One vector is turned by the same rotation once a step. Each row is the vector after some number of steps, and that number follows the row.
The counts run from 0 to 883.
[  6.1   4.4 -33.3  17.3  -5.2   8.5 -21.1  42.6  19.5  36.4 -43.2  33.6
  -5.1 -20.5  -0.5  15.8  19.7 -19.5 -41.3  37.8   3.2  -5.4  11.5   9.9
  -8.9 -17.9  10.9  -0.9 -23.1 -26.3  -3.8  -6.3  30.6   5.6   0.2  -6.7] : 67
[-15.9  -4.2  -8.2 -10.6  14.0  34.9  31.3  42.8 -11.2 -11.2 -19.5  -5.3
   6.5  14.2  20.7 -14.9  -5.6 -13.8 -23.0 -27.0 -22.1  39.6 -19.8  25.5
   9.9  -6.2   5.2  -7.9  49.0   7.3  38.7  -8.6   1.3  -1.0   3.7 -27.9] : 121
[ 35.9 -14.2  30.9  10.3  19.8 -11.8  37.0 -20.4  -7.4 -28.8  13.8 -12.0
  16.1 -11.2 -37.5   7.6 -59.1   1.0   8.8  20.5  25.9  -7.5 -14.0   4.2
  13.5   1.6  -9.6 -31.6  12.2 -17.1 -23.0 -20.3  -3.7 -18.5 -23.3 -12.8] : 161
[ 19.7  -2.3  17.8  16.4  -5.4   2.7  23.7 -40.4 -14.2 -25.5  19.6 -37.3
  -9.1  20.4  -9.9  -3.2  13.8  17.2  23.6   7.5   7.3 -36.5  15.5  -2.6
 -44.5   6.5  15.7  21.3  -5.7  20.1 -20.8  -4.1 -24.2  36.5 -34.4  35.0] : 171
[-16.1 -20.7  -9.3 -23.6  -0.2  -7.2   0.3  -3.0 -20.8 -39.6  28.8  -0.7
   9.3  -8.0  62.4 -10.3   5.7  13.8  25.3  -4.9  23.9 -11.8  -6.4  -7.4
   1.5   7.2  58.5  -1.1  -7.1 -11.3 -45.1 -20.4  14.4   9.8   5.8   7.8] : 499
[ 29.8 -12.3 -13.0   7.8  16.5  -2.2 -17.7  -3.9  19.0  11.7   1.9  12.5
 -16.2 -29.4   4.0  31.7   1.3  -1.8 -24.1  57.0  34.2 -30.9   2.5   3.4
   5.9 -17.4  21.1  -7.9 -18.9 -25.1 -54.0 -25.2  21.5 -15.8   2.2   2.5] : 70
[-21.3   4.3  -0.8  -4.3   6.0 -13.0  30.9   7.7 -23.0  -1.2 -26.8 -45.0
  20.3   6.8 -21.4  -1.1 -36.1 -14.4   6.3 -31.8 -15.9  20.4  -6.2 -20.9
   5.9   9.0 -25.7 -23.8  58.1  17.1  36.0   3.3   3.1   6.9 -31.0  -6.8] : 244
[-33.5  19.0 -29.1 -13.6  19.7  19.6 -25.4   0.2  -6.8  42.5  -5.4 -47.8
 -28.3  -8.2   6.5  52.1  32.2 -20.1 -27.3  -9.2 -12.8  -9.8  11.9  -9.8
  -8.2  -6.4  -6.1   7.4  25.6   8.4  27.9   8.9   8.2   6.8 -21.9 -12.8] : 111
[-23.2  -0.7  -5.6   3.1 -29.2 -41.6  20.0   1.7 -15.3 -28.5 -13.2   5.9
  23.0  16.4  24.0 -48.3 -10.6   9.8  47.8  -8.9  21.4 -22.3  27.0 -20.2
 -16.1   8.4  34.2 -13.5 -19.9  -6.2 -31.6 -12.0  10.7   6.5 -11.3  28.9] : 6
[  3.6 -17.6  -7.9   6.4  43.8  26.9  -7.3 -35.1   7.9  23.8  20.0 -40.8
 -35.8 -22.0   3.2  44.7  21.3  13.9 -34.4  19.8  -1.9  -1.6 -11.9   4.7
   1.8  -0.9  -2.3  24.9  45.1  30.2 -12.7 -10.1  -4.4  10.0  -7.4  10.7] : 114
[ -2.0 -28.0  10.5  10.0 -22.0 -13.1 -20.6 -16.8   2.4 -22.2  12.9  56.1
   1.7 -17.8   6.6  -8.9   7.3  21.0  -6.2  15.8  10.1  43.2 -27.3  -2.3
   4.3  11.7 -21.5  34.4 -17.4  24.6 -30.6  -7.4  26.8 -12.0  36.0  11.6] : 60
[-22.8  -0.2  18.4  26.8  25.5   7.7   0.5 -52.6  -1.7  10.0  29.9  -7.5
 -33.8  -0.5 -23.3  14.3   1.8  34.0 -11.9   4.6  19.2   4.7  13.2  -5.6
  10.9   0.7 -32.1  13.6  41.5  44.0 -19.6 -12.6   4.4 -48.1   2.0   1.4] : 689
[ -3.5  35.6 -11.4   0.9  15.1  -4.7 -18.8  -1.3  14.7  61.9 -12.8 -36.1
 -31.8  -6.4 -34.8  34.0   1.1 -28.1  -5.0   3.7  -4.8 -28.6  21.3 -12.2
  -2.1 -12.3 -30.2 -18.2   0.7 -22.3  25.0  23.5  -6.8 -20.6 -18.8  -8.1] : 605
[ -5.1 -26.9 -10.3   2.2  -2.3  -8.2  15.5   8.4 -21.0 -43.2  -7.6  16.4
  28.9 -11.2  25.5 -11.3 -16.8  17.9   1.8  20.2  31.3   5.3 -12.8  -5.5
   2.1   7.0  47.3  -1.4   5.9   0.0 -48.8 -39.8  42.5  24.0  -1.4   7.2] : 577
[ 41.1 -16.9  20.1  11.2  18.5 -17.9   0.8 -15.0  17.9   8.4   5.1  14.1
  -0.9 -36.2 -28.7  13.2 -42.6   4.1 -12.0  42.2  23.1   0.5 -22.6  -1.8
  23.5  -0.7 -16.4 -24.6   2.5 -21.3 -36.9 -19.8  13.4 -39.1  11.1  -7.7] : 733
[ 34.1   0.1  48.1  -2.2 -13.1 -17.8   4.7 -47.3   0.4 -21.0  38.8  -7.4
  -3.1   2.9 -35.3  -6.2 -22.3  -2.7  33.6   1.9  -2.2 -10.8 -14.8  -3.0
  -3.3  11.8 -36.4   4.7 -31.6  -6.1 -13.9  23.1 -39.7 -27.9  -2.3   6.2] : 385
[ 45.8 -23.5   6.8  13.0 -27.5 -12.1   1.0  10.6  19.1  -6.5 -21.7  37.0
  12.6 -10.9  -1.9 -32.4   2.7  -0.1  -1.2  22.8 -21.3  22.7 -36.5  15.0
 -18.1  11.4   0.5  27.4 -37.0   5.2  -6.8   5.5 -11.4  37.0  22.1  38.1] : 798
[ -6.4 -11.6  11.7 -24.9   3.3  17.5   3.7 -12.2  -7.4 -38.6  57.8  13.5
 -14.3   5.6  61.6 -15.6  16.2   6.3  22.1  -5.7  15.3 -11.8  -0.8  28.2
   2.6  -2.6  47.6   4.2 -13.2 -12.4 -36.5 -12.2 -14.4 -22.7  20.5  -1.9] : 420
[ 15.6 -24.0  25.6  -2.1   7.7  22.6  22.4 -14.4  11.3 -33.3  42.3  29.4
 -12.6   8.1  38.3 -33.1   8.2  19.1   6.5   0.2  -2.8  16.0 -18.3  38.4
  10.0   1.4  23.4  12.9  -0.1   4.9 -23.6  -8.9 -22.5 -24.7  35.2   7.4] : 711
[ -1.5  13.2  22.0   9.1   8.5   1.2  38.2 -18.8 -44.4 -42.7  14.8 -18.8
  18.4  18.7 -26.0  20.7 -27.6  -0.5   6.5  13.4  41.9 -23.4  28.0  -0.1
  -6.9  -9.0   7.5 -26.3  14.1  -7.3 -27.8 -26.2  14.0  -4.7 -42.2 -24.5] : 824
[-24.2  10.2  -7.4   1.3   5.6  12.4  27.4  24.9 -33.1  -0.3 -33.4 -33.3
  14.8  14.7 -23.2   9.1 -16.4  -9.4 -16.8 -24.7 -17.7  26.8   4.7  -3.9
  -7.2  -2.1 -20.7  -6.7  58.6  20.8  46.3  -4.6   9.4  19.2 -29.7 -17.1] : 615
[-10.3  -2.1  35.0  -2.0  -7.5 -17.9  19.4 -55.4 -12.2 -21.4  41.2 -14.8
 -12.5  18.9  -6.5 -26.1 -11.3  23.7  46.3 -29.6   3.1  -0.7  -3.8 -11.7
  -5.4  15.8 -20.6  14.5  11.0  28.9 -10.0  11.5 -28.4 -23.4   3.9  26.2] : 465
[-29.5  -7.3  16.3   2.7   9.0 -15.5  16.2 -28.4 -36.5 -15.0   4.7 -25.8
   9.3  -0.6 -23.5  16.9 -34.6   9.0   7.6 -20.9   5.0  24.6  -5.1 -23.2
  19.3   9.6 -37.0  -7.6  59.9  29.2   2.3 -13.1  24.0 -20.2 -12.9 -13.5] : 612
[-33.5  40.7  -6.3  -3.2 -33.8 -29.8 -19.2  11.2 -24.4  10.3 -13.3   0.8
   9.6  11.2 -29.6  18.1  -4.0 -28.5  11.3 -12.6   4.5 -11.1  35.0 -30.8
  -8.3  -8.3 -38.7 -14.7 -26.4 -15.5  22.2  20.6  26.2 -25.0 -27.0 -18.2] : 311
[ 26.0  18.8  -3.0 -13.2   5.9   1.8   7.2  -7.9   3.7  16.2   2.5 -62.4
 -16.2   7.6  -2.4   8.0   6.4 -24.5  20.3 -10.3 -15.1 -42.8   5.4   0.4
 -29.8   3.6  15.0  -5.1  -9.1 -18.3  20.7  26.7 -43.3  29.1 -35.7  18.5] : 460
[-44.6   7.9 -23.6 -27.0  -8.6  13.4   6.0  14.4 -32.7 -11.6   5.7 -37.7
   7.4  22.2  47.1  -1.1  31.5 -14.0  11.1 -45.0 -10.9   0.6  15.0  -1.8
 -17.4   2.9  29.6  11.7  19.5   4.1  29.0   6.8  -1.5  33.0 -17.3  -4.1] : 334
[ -1.0  -9.3  19.5   9.1 -23.6 -15.6  -5.4   3.1  13.6 -19.1  12.3  68.9
  15.0  -2.3  10.3 -45.7 -14.1   5.7  20.6   6.1   5.5  26.7 -10.5   8.9
  22.5   3.2 -10.5  -3.1 -26.7  -4.8 -24.7  -2.0   4.9 -55.4  45.2   0.5] : 140
[-26.9 -11.3 -25.3 -12.4   8.0 -30.8  16.9  12.0   4.1  -4.8  -6.3  -7.7
   5.8   1.4  53.7 -44.7 -14.7   8.1  34.3 -20.4   8.1  -6.4  -1.1  -5.9
  15.3  10.3  53.2 -24.2  15.1  -8.0 -24.3 -15.8   7.5  -6.6  11.0  27.6] : 871
[-11.2   0.9 -10.7  -6.7  -4.3 -16.4  20.1  43.4 -19.7 -23.4 -26.8   8.8
  43.0  -0.4   4.8 -12.7 -40.1 -19.2   7.0  -3.9  23.5  -1.3   5.0  -3.9
  15.7  -5.0  24.5 -45.0   3.9 -44.1 -12.8 -21.3  40.6 -10.2 -11.6 -25.7] : 658
[-22.2  17.9 -16.0  11.6 -19.7 -33.2  14.7  23.2   4.8   6.3 -29.6  -1.6
   7.6  27.3  19.4 -56.3  -3.6  -2.7  44.0 -23.8   3.1 -25.7  39.1  -8.7
 -15.0  -3.8  30.1 -23.0 -22.4 -17.2  -1.9   9.1  -6.3  -0.4 -10.9  32.6] : 8
[-19.3  12.2   5.7   2.6 -15.1 -36.6  26.2   2.0  12.1   6.4 -19.1 -15.7
   1.0  20.5  -4.4 -67.4 -27.5  -4.4  49.7 -39.1  -9.9  -2.2   9.4  -5.8
   1.6  11.6  -1.9 -26.3   8.1   4.3  16.9  18.5 -27.6 -23.4  -3.7  34.2] : 670
